In the rows, zero is written as 128.
Each named move below is a turn or a mirror, shown by a few rows before and after it. Which moves, in which order, take the first row of each later pair to the second? The first pair is answered.
kod:
[130 148 146 111 141 137 139 108 121 137] |-> [127 153 140 114 137 138 139 107 122 136]
[173 120 115 147 127 139 118 100 165  92] |-> [178 111 128 147 135 143 119 109 163  94]
[106 102 105 170 121 134 168 145  98 134] |-> [109 100 106 168 124 134 167 146  98 135]
[122 177 117 119 131 102  98 130 137 144] |-> [135 156 155 116 152 106  97 152 131 151]
fiva:
[141 127 128 135 110 119 121 119 124 115] |-> [142 126 137 133 113 114 117 128 119 117]
[115 155 103 114 132 119 108 101 151 132] |-> [114 150 141 111 143 106  95 128 137 145]
[142 120 148 131 150 131 163 127  99 116] |-> [144 125 129 134 142 140 171 115 109 109]
[110 155 126 133 162 118 117 142 165 149] |-> [109 159 113 135 157 122 127 131 173 144]
mudi:
[173 165  94 152 112  94  64 161 131 117] |-> [143 190  97 133 140 100  63 158 145 138]
[ 97 143 142 118  82  80 113 100 103 111] |-> [ 95 146 140 116  87  81 110 104 101 117]
[127 152 121 122 125 126 112 100 150 127] |-> [124 145 121 121 125 130 116  91 150 127]
[127 138  97 154 102 143 165 129 137 121] |-> [133 142  96 155  98 138 159 136 136 122]
Fata:
[ 72 170 115 113  78  77  96  92 117 116] |-> [ 57 191 100 104 107  95 105 111 130 140]
[132 134 115 121 127 142 136 133 158 141] |-> [147 129 111 132 119 138 134 145 149 132]
[129 165 118 138 119 135 122 144 133 120] |-> [135 155 124 143 104 127 120 134 125 111]
Pairs:
Each pair is two moves apart.
[170 113 120 147 128 131 134 192 115 121] |-> [161 140  74 144 121 144 141 165 142 116]  mudi then fiva
[122 154 162 113 167 120 100 144 154 155] |-> [148 157  81 144 127 135 129 119 174 123]  Fata then fiva
[141 159 152 111 123 111  76  92 174 120] |-> [129 178 130 108 157 132  94 126 183 148]  mudi then Fata
[177 155 116 114 113 123  89  62 194  91] |-> [154 168 176  86 175 117  66 138 174 144]  Fata then fiva
[143 128 124 128 109 130 134 145 123 121] |-> [120 130 137 114 114 137 135 114 134 122]  Fata then Fata
[136 172 114 145 142 103 133 127 165 138] |-> [118 159 118 137 153 122 153 103 167 137]  mudi then mudi
[170 134  76 147 135 162 148 115 168 118] |-> [137 179  63 137 111 115 110 124 143 136]  fiva then kod
[131 117 145 115 149 155 130  76 160 103] |-> [142 100 181 116 152 141 120  99 138 108]  fiva then mudi
[176 129 121 141 129 146 108 150 114 117] |-> [137 130 145 114 135 158 103  85 129 114]  Fata then Fata
[116 149  90 126 139 139 144 136 147 147] |-> [116 129  90 131 134 152 162 123 142 136]  mudi then mudi
[102 152 119 100 151 133 132  57 155 151] |-> [176 146  75 156 129 108 129 173 118 154]  Fata then Fata
[ 96 175 108 118  76  78  86 147  97 137] |-> [ 49 179 116  91 111 111 112 114 115 156]  mudi then mudi
[127 124 140 115 171 137 138 157 148 152] |-> [164  89 159 137 125 111 125 146 128 118]  Fata then Fata
[110 145 110 122  97  96 105  81  86 127] |-> [136 116  97 132 107 134 138  58 114 105]  kod then fiva
[154  84 148 158  74  99 119  93  94  78] |-> [111  91 157 125  98 124 134  40 124  84]  Fata then mudi
[134 113 160  86 144 142  81 150 155 123] |-> [137 122  95 100 121 163 107 122 175 106]  Fata then fiva
[160 131 135 141 130 108 101 153 121 130] |-> [144 154  91 140 126 129 115 118 146 124]  mudi then fiva
[ 86 134 165  99 121 119  85 109 126 147] |-> [ 82 128 137 106 108 140 110  73 138 129]  mudi then fiva
[109 138 173 113 123 109  95 130 108 129] |-> [101 146 118 118 103 138 122  78 137 109]  mudi then fiva
[109 110 133 125 144 148 146 134 119 142] |-> [105 116 112 124 132 152 150 120 125 136]  fiva then kod
[152  95 193 128 121 104 115 125 119 110] |-> [151 121 192 123 127  92  96 145 124 126]  mudi then mudi
[135 152 127 113 130 135 100 111 196 127] |-> [131 130 131 115 129 148 120  92 194 116]  mudi then mudi
[ 87 115 129  91 118 131 120 134 109 125] |-> [ 96 100 142  95 128 140 127 137 111 122]  fiva then kod
[123  88 171 112 112 130 109 117 129 120] |-> [128  85 147 117 105 144 125  98 142 109]  fiva then kod
[ 83 174 108 114  86  87 102 123 109 137] |-> [ 58 164 116 103 103 111 127  98 117 142]  mudi then mudi
[171 118  94 170 130 133 157 208 111 135] |-> [171 127  68 171 119 137 163 189 117 130]  fiva then kod
[116 104 184 114 148 163 137  98 147 116] |-> [ 97 128 197 102 141 127 107 116 126 133]  kod then fiva
[146 140 105 118 117  91 107 123 130 113] |-> [150 128 134 115 134  89 102 141 121 118]  fiva then kod
[102  88 111 141  99 155 155  83 102 117] |-> [104  90  98 143 106 163 162 102 103 119]  Fata then mudi
[ 80  30 184 114 130 125 119  75  82  94] |-> [132  40 172 140  95  80  75 124  67  83]  mudi then mudi
[110 156 167 102 178 134 106 109 143 123] |-> [100 176 144 101 161 125 101 102 145 123]  kod then fiva
[157 130 125 115 120 110  99 162 132 129] |-> [141 146  90 110 118 129 113 133 154 126]  mudi then fiva
[ 92 111 151 131  97  99 107 138  85 118] |-> [ 63 139 141 110 136 122 121 144 104 145]  Fata then Fata
[141 153 132 127 161 136 136 125 180 126] |-> [156 154 124 137 157 131 133 149 169 126]  Fata then mudi
[ 45 180 126  90 196 173 146  97 155 159] |-> [189 121 100 189  97 103 126 214  79 106]  Fata then Fata
[118 175  91 124 123 114 108 125 144 134] |-> [154 120 166 133 147 110 105 163 124 130]  kod then Fata
[158 143 138 122 170 143 107 138 165 134] |-> [151 127 142 122 174 159 125 118 165 129]  mudi then mudi
[108 126 172 109  94  89  81  84 115 110] |-> [111 125 140 114  85 108 100  53 132  97]  kod then fiva
[130 115 142 120 138 138 143 112 136 122] |-> [122 122 156 114 139 124 130 128 126 130]  kod then fiva
[142 133  95 139 121 147 134 121 118 120] |-> [154 113 121 139 140 156 139 132 116 122]  kod then fiva
[ 87 120  99 137 133 158 174  95 117 132] |-> [ 93 101 162 134 150 139 155 135  86 147]  fiva then mudi
[132 132 149 124 168 140 136 156 102 165] |-> [113 166 120 119 144 118 123 145  98 169]  kod then fiva
[126 124 156 111 138 107 108  93  88 153] |-> [130 140 129 115 158 116 115 142  90 177]  Fata then Fata
[151  89 139 133 110 120 141 144  97 123] |-> [124  95 128 119 108 137 151  87 117 117]  fiva then Fata
[113 178  60 156  81 120 141 130 133 111] |-> [112 180  72 150  72 109 129 119 132 107]  Fata then mudi
[105 120 154 112 143 127 130 126 118 131] |-> [117 105 155 124 131 126 137 120 114 121]  mudi then mudi
[132 133 102 142 160 159 103 117 172 106] |-> [124 123 150 131 183 154  94 141 156 124]  fiva then mudi
[161 164 116 134 174 149 105 136 171 135] |-> [189 130 136 153 127 120  90 116 151 100]  Fata then Fata
[149 123  93 143 128 136 143 197 109 141] |-> [164 115 121 146  88  96 103 168 102 116]  Fata then mudi
[ 97  98 109 141  84 115 137  84 105 138] |-> [119  70 126 145 100 138 154  87 112 129]  kod then fiva
[ 90 105 104 140 135 161 140 109 127 145] |-> [104  85 144 146 137 141 129 142 103 148]  mudi then fiva
[164 128 145 138 133 131 118 173 121 130] |-> [131 119 180 114 130 136 116 100 134 116]  Fata then Fata
[171 103 186 115 154 131 102 121 154 103] |-> [182 114 136 130 125 136 112  96 167  81]  fiva then mudi
[110  91 148 117 109 155 125  44 153 111] |-> [158  85 139 146  71 122 104  77 137  89]  mudi then mudi
[149 112 187 120 111 103 103 106 122 110] |-> [ 98 162 133  97 125 122 113  78 151 133]  kod then Fata
[164 113 136 149 125 119 131 176 106 121] |-> [109 112 173 108 134 136 130  85 133 114]  Fata then Fata
[109 118 145 116 163 149 150 141 129 147] |-> [120 144  85 137 126 135 151 156 123 140]  kod then Fata
[124 139 110 117 155 159 146 137 158 142] |-> [126 119 148 118 165 154 145 156 142 148]  mudi then fiva
[106 132 182 103 161 120 105 132 126 141] |-> [115 158  81 127 151 154 143 127 158 135]  fiva then Fata
[140 142 111 125 119 108 127 150 127 120] |-> [122 138 131 109 115 112 126 106 133 112]  Fata then Fata
[151 130 129 124 127 147 120  80 174  96] |-> [127 161 121 114 106 114  95  85 158 110]  fiva then kod
[120 111 150 107 195 170 142 145 157 145] |-> [179  70 157 149 133 132 129 167 122 111]  Fata then Fata
[110 154 175 108 182 112 100 209 107 176] |-> [123 145 187 113 163  96  89 207  94 165]  Fata then mudi
[ 82 153 163  93 175 154  78  84 131 146] |-> [ 93 125 133 110 149 177 113  39 137 114]  fiva then mudi
[109  99 152 118 117  99 137 152  92 133] |-> [ 83 119 127 108 100  98 136 110 106 127]  Fata then kod
[121 155 169 102 131  91  96 146 143 142] |-> [117 157 154 103 151 105 112 169 143 155]  mudi then Fata
[117 182 104 105 106  87  59 101 147 136] |-> [ 92 181 126  87 132  97  67  96 150 153]  fiva then mudi
[161 119 141 141 110 101  86 125 130 102] |-> [134 155 141 119 137 106  74 134 143 128]  mudi then mudi
[ 68 140 132 117 170 170 152 116 156 136] |-> [ 58 154 123 115 160 160 142 114 152 140]  fiva then kod
[110 139 126 122 145 130 122 148 124 148] |-> [105 123 128 124 147 143 142 128 122 138]  mudi then mudi
[ 95 177 111 113 124 100  87 160 117 141] |-> [ 69 179  98 106 137 124 112 126 131 142]  mudi then fiva
[ 55 160  95  99 136 127 140 138 106 172] |-> [123 115 106 145  71  82 122 156  67 126]  Fata then Fata
[175 126 160 124 176 156 122 153 184 127] |-> [192 123 124 142 148 156 132 130 189 100]  Fata then fiva
[165 160 120 142 129 108  98 207 126 147] |-> [192 127 130 148 153 139 124 202 142 135]  fiva then kod
[117  97 171 135  94  83 119 139  59 123] |-> [ 77 117 128 113  92 125 145  52 106 113]  Fata then fiva
[118 110 184  93 131 131 135 106 170 126] |-> [104 130 184  89 124 110 114 114 157 137]  kod then fiva
[129 120 189  85 168  79  98 134 109 118] |-> [144 129  83 112 115 108 134  62 147  73]  fiva then mudi
[ 89 155 145 100 177 139 108 110 136 149] |-> [102 104 147 120 157 161 144  78 125 117]  mudi then mudi
[118 121 108 109 113 145 156 119  86 140] |-> [121 120 110 111 104 141 151 111  83 132]  mudi then Fata
[122 153 132 114 147 126 112 107 155 132] |-> [122 138 153 113 154 128 113 110 144 134]  mudi then fiva
[182 162 115  90 113 122  85  98 198 115] |-> [161 159 117  81 127 136  99  82 204 121]  mudi then mudi
[108 144 135  89 134 141 113  38 171 119] |-> [127 114 173  90 157 156 123  53 170 118]  kod then fiva
[126 120 153 134 148 124 150 187 103 158] |-> [136 127  73 154 109 145 177 137 135 126]  fiva then mudi
[117 150 152 102 184 142 127 145 139 173] |-> [111 134 122 110 169 170 161  97 152 152]  mudi then fiva
[172  99 127 136 141 156 128  96 161  93] |-> [141 144  85 132 106 125 106  81 157  97]  fiva then kod
[165 133 130 123 137 139 106 139 177 132] |-> [160 143 139 120 139 127  94 149 169 138]  kod then fiva
[118 120 122 145 118 136 145 116 143 120] |-> [133 118 119 150 111 125 133 130 140 117]  mudi then mudi
[128 161 134 100 147 137 105 115 172 136] |-> [126 128 142 107 143 156 132  88 168 120]  mudi then mudi
[115 136 167 103 170 113 119 164 128 134] |-> [ 90 175 120 101 135  98 109 141 127 134]  kod then fiva
[179 127 137 156 109 123 110 134 137 103] |-> [175 150 118 148 113 124 101 135 147 111]  mudi then fiva
[170 116 171 128 135 119 124 160 135 123] |-> [158 126 119 127 116 147 147  95 170 103]  fiva then Fata
[119 106 161 133 154 126 134 167 107 146] |-> [135  93 130 147 148 159 166 135 134 123]  fiva then kod
[172  68 148 169 101 162 196  91 140  92] |-> [128  77 229 126 164 156 173 120 129 141]  Fata then fiva
[127  97 133 130 129 149 154 114 107 119] |-> [124 107 123 127 146 156 160 130 112 132]  Fata then Fata
[162 141  97 134 102 119 126 144 162 107] |-> [151 153 127 119 121 105 104 171 153 130]  mudi then fiva
[111 140 109 111 135 159 127 131 161 146] |-> [108 122 138 106 146 161 134 135 148 149]  fiva then mudi
[110 159 149 143 133 148 126 153 109 169] |-> [130 137 157 149 146 173 145 149 119 159]  fiva then kod
